In the data rows, the value 50 means zero.
Some points, one per row:
[50,48,56,53,81,47,64,52,57,43,57,50,44,63,62,48,50,44,69,89,61,54,51,43]
[46,37,55,51,49,50,62,37,62,37,43,52,49,63,53,69,35,49,29,40,57,41,53,40]
[32,51,55,68,53,36,41,56,38,65,40,47,57,49,48,50,53,54,52,38,45,70,51,42]
[33,51,59,52,54,50,50,52,39,51,46,39,64,49,61,64,59,41,58,63,56,53,34,60]
[71,62,37,32,49,64,44,70,33,40,48,29,43,35,40,43,42,62,34,37,32,46,52,51]
[48,51,55,45,47,36,83,36,53,37,56,54,37,63,39,52,35,46,58,63,72,64,54,41]
[66,65,43,69,45,64,48,62,61,65,37,47,63,49,41,56,58,67,58,47,43,58,53,41]
[51,65,47,67,44,64,41,69,51,65,33,43,54,35,56,53,33,60,52,43,34,46,39,47]
[61,51,57,40,64,64,49,39,36,51,58,39,46,49,42,33,45,45,35,51,47,33,72,50]
[59,65,38,45,49,36,34,43,29,65,54,55,48,49,53,34,65,53,44,52,33,47,46,56]
[55,51,38,52,51,64,59,65,55,51,53,44,48,63,51,58,52,45,45,49,50,37,55,40]
[34,37,53,51,62,36,57,39,64,37,64,61,38,49,38,24,45,42,56,46,61,56,26,43]
[45,37,36,48,52,47,56,44,61,47,52,34,51,49,51,55,44,40,51,49,56,46,48,48]
[47,40,67,51,55,47,70,50,51,47,42,51,48,63,54,48,46,42,63,56,71,46,50,58]
[63,65,19,56,57,36,41,52,50,65,56,53,39,35,63,60,44,64,76,44,40,61,44,42]
[55,65,34,55,43,36,29,64,61,65,55,39,53,49,56,37,46,75,47,53,30,41,43,46]
[46,51,59,33,34,50,37,46,55,37,60,60,49,49,51,43,36,49,46,69,47,48,35,46]
[50,51,47,69,76,64,60,56,61,65,55,43,42,63,32,50,45,37,51,57,59,41,84,42]
[62,54,52,48,50,58,40,46,57,51,45,46,43,35,47,67,49,57,43,43,39,44,46,48]
[61,37,46,45,58,64,39,44,26,65,51,46,47,35,50,53,45,48,47,62,42,34,50,40]
[47,65,67,36,45,36,38,48,26,65,49,44,49,35,51,48,58,74,56,53,36,47,31,72]
[54,48,42,34,56,64,39,52,42,54,56,52,67,42,54,44,33,61,50,60,34,54,54,41]
[54,51,41,58,54,50,42,47,62,65,66,42,49,35,74,33,41,48,53,41,63,67,35,48]
[51,40,66,59,43,40,57,46,52,54,53,80,53,60,40,48,73,42,60,45,63,52,45,67]
[36,40,49,43,46,54,55,57,49,58,32,56,37,63,69,41,42,39,44,46,60,45,54,52]
[35,37,54,46,48,36,62,40,77,51,43,67,30,49,38,46,75,40,65,37,58,53,46,74]
[51,37,50,54,51,64,64,62,54,65,48,45,48,63,62,60,49,37,54,47,67,40,82,41]
[41,65,37,39,29,36,48,35,22,37,47,44,38,35,57,48,44,83,29,28,33,67,37,47]
[67,51,65,39,55,50,41,51,53,51,62,53,48,49,43,60,50,63,52,55,44,37,46,60]
[44,51,66,51,48,43,45,54,46,40,54,40,61,57,34,47,45,45,45,53,54,77,45,41]
Then 17 other points, each followed by its number:
[66,65,47,49,56,64,37,36,57,51,36,30,54,35,57,54,45,64,36,36,30,58,48,38] 0
[45,37,59,30,41,64,43,47,33,37,54,44,49,35,49,54,44,37,38,47,44,45,77,40] 1
[49,54,58,40,35,54,38,49,53,43,53,55,50,46,51,43,41,49,45,69,47,43,44,47] 2
[49,37,50,70,55,50,64,54,55,37,60,42,72,63,68,61,53,36,53,70,64,52,54,35] 3
[49,54,42,56,51,40,62,55,64,40,57,48,46,60,58,70,51,40,63,60,66,59,61,41] 4
[42,43,56,40,55,36,46,34,53,37,42,55,45,46,49,47,67,52,60,45,42,42,46,72] 5
[64,58,48,63,49,61,49,55,59,65,33,48,65,53,44,56,63,60,56,52,46,56,52,49] 6
[59,65,54,68,59,36,37,70,62,37,61,61,49,63,31,59,46,55,36,54,44,59,36,40] 7
[41,51,59,58,39,36,58,44,58,51,56,63,29,63,41,43,56,48,64,49,61,67,34,52] 8
[59,51,40,43,43,64,59,54,65,65,36,35,42,63,48,64,36,39,37,49,66,53,80,41] 9
[56,37,47,46,66,36,57,35,39,37,41,55,44,49,54,44,40,38,56,50,47,51,50,58] 10
[37,40,56,52,55,40,59,39,56,40,62,59,40,49,40,28,50,43,50,46,60,54,29,52] 11
[48,58,40,54,44,54,49,52,39,47,52,51,51,46,50,65,44,43,50,60,52,61,59,42] 12
[51,51,45,37,49,64,45,77,51,37,56,62,54,49,44,40,63,44,38,65,42,33,57,68] 13
[45,51,48,48,44,64,53,59,50,51,51,63,56,35,53,54,49,51,51,45,52,45,48,42] 14
[50,43,76,42,32,50,46,46,59,47,54,53,47,39,52,58,53,40,61,50,48,53,42,60] 15
[40,65,60,52,36,36,44,39,49,51,42,60,65,35,55,68,65,68,52,56,42,40,32,55] 16
Which of these numbered points is nearest to each point below, ignoring the 2 directions in which the first points spread most? Its number follows each.
[58,51,45,73,58,64,64,48,67,51,48,69,72,63,58,63,49,47,60,55,64,55,48,47] > 6
[40,51,58,54,42,43,61,48,55,54,54,56,39,63,43,41,53,47,55,48,61,62,39,49] > 8
[52,43,48,65,58,50,59,51,57,43,58,46,65,57,68,61,47,43,53,70,59,52,51,37] > 3
[39,54,59,55,44,40,49,52,45,40,53,45,63,60,38,49,43,42,49,54,59,78,44,39] > 12
[46,51,48,47,45,61,53,57,52,54,48,58,55,39,46,52,50,49,52,48,51,49,51,41] > 14
[55,58,53,62,43,58,45,58,47,61,38,41,56,39,50,46,63,46,42,64,46,31,68,56] > 16
[48,37,62,47,45,50,57,39,60,40,44,51,48,57,52,67,40,47,36,41,54,43,50,45] > 0
[46,43,58,34,46,58,43,50,39,40,57,47,51,39,48,56,43,44,42,47,45,51,69,42] > 1
[49,51,43,55,36,64,53,75,56,65,67,50,52,35,40,49,46,41,42,58,38,45,67,34] > 14
Here are 17 other points, each followed by its number:
[53,51,38,32,53,64,40,49,52,37,47,54,52,35,40,50,44,61,43,55,39,34,50,40] 0
[50,51,54,45,61,54,41,55,50,40,28,57,58,60,47,36,58,47,47,52,50,47,46,45] 1
[52,65,39,37,39,40,42,49,47,51,61,37,48,35,61,66,49,75,54,44,39,56,47,45] 2
[54,65,50,57,49,50,67,56,58,65,50,63,64,63,66,46,54,42,52,61,71,45,62,45] 3
[47,37,75,50,57,50,71,47,47,51,40,51,50,63,52,42,44,44,64,54,71,43,46,62] 4
[40,43,40,67,38,47,66,52,41,65,51,53,61,63,43,40,49,41,42,52,64,52,57,44] 5
[70,65,39,46,43,64,38,73,38,37,55,34,37,35,45,66,35,73,38,32,38,57,69,43] 6
[36,37,53,44,47,50,52,59,50,65,28,61,35,63,70,38,45,37,48,51,60,45,55,53] 7
[67,65,58,35,35,36,33,59,54,37,61,62,54,35,53,58,61,68,53,53,36,50,50,63] 8
[40,51,58,52,41,40,61,48,55,51,54,61,41,63,42,41,53,45,61,50,64,62,36,52] 9
[41,65,60,64,56,36,43,40,51,65,30,61,47,35,44,44,52,56,61,39,31,44,39,55] 10
[61,65,60,66,35,50,35,36,37,37,65,49,62,35,43,68,39,60,39,42,39,53,45,35] 11
[41,40,50,53,49,43,60,51,70,54,45,67,31,46,39,47,67,41,62,41,57,48,53,68] 12
[67,37,79,51,59,50,39,51,36,65,51,78,41,49,59,60,74,52,37,34,42,51,44,78] 13
[37,51,46,57,57,61,56,52,54,47,55,59,62,63,44,46,47,47,54,46,55,47,58,42] 14
[46,37,35,48,59,50,57,46,65,51,47,37,45,49,52,56,43,42,51,48,55,42,49,51] 15
[47,43,55,38,56,43,44,44,51,37,39,49,45,46,51,43,65,50,52,45,42,43,46,71] 16
Which of these numbered points is nearest to each point below, ignoring the 2 directions in which the first points spread most? Its number follows each.
[44,65,40,42,42,36,40,46,47,51,62,33,45,35,65,70,45,75,57,41,40,63,50,42] > 2
[56,51,40,37,56,64,41,46,53,37,49,49,53,35,45,49,43,55,39,50,41,39,50,42] > 0
[39,37,61,39,58,36,43,35,58,37,37,57,49,49,56,44,71,46,59,50,45,42,44,76] > 16
[44,43,38,39,46,40,67,43,38,40,56,34,39,57,59,31,47,48,36,42,65,42,52,52] > 15
[41,48,41,62,56,61,61,49,55,47,58,56,59,60,45,52,44,46,54,47,55,47,61,41] > 14
[59,51,53,50,45,64,39,46,60,51,41,46,41,35,51,70,49,53,38,40,40,44,42,46] > 15
[52,54,52,44,57,50,40,52,45,40,34,59,63,57,47,40,56,51,42,51,50,38,43,49] > 1
[37,37,37,67,30,50,69,53,36,65,47,53,59,63,36,34,49,39,35,48,63,49,59,42] > 5
[68,43,72,52,55,54,39,48,42,61,45,74,43,53,62,55,67,53,41,38,42,49,48,69] > 13
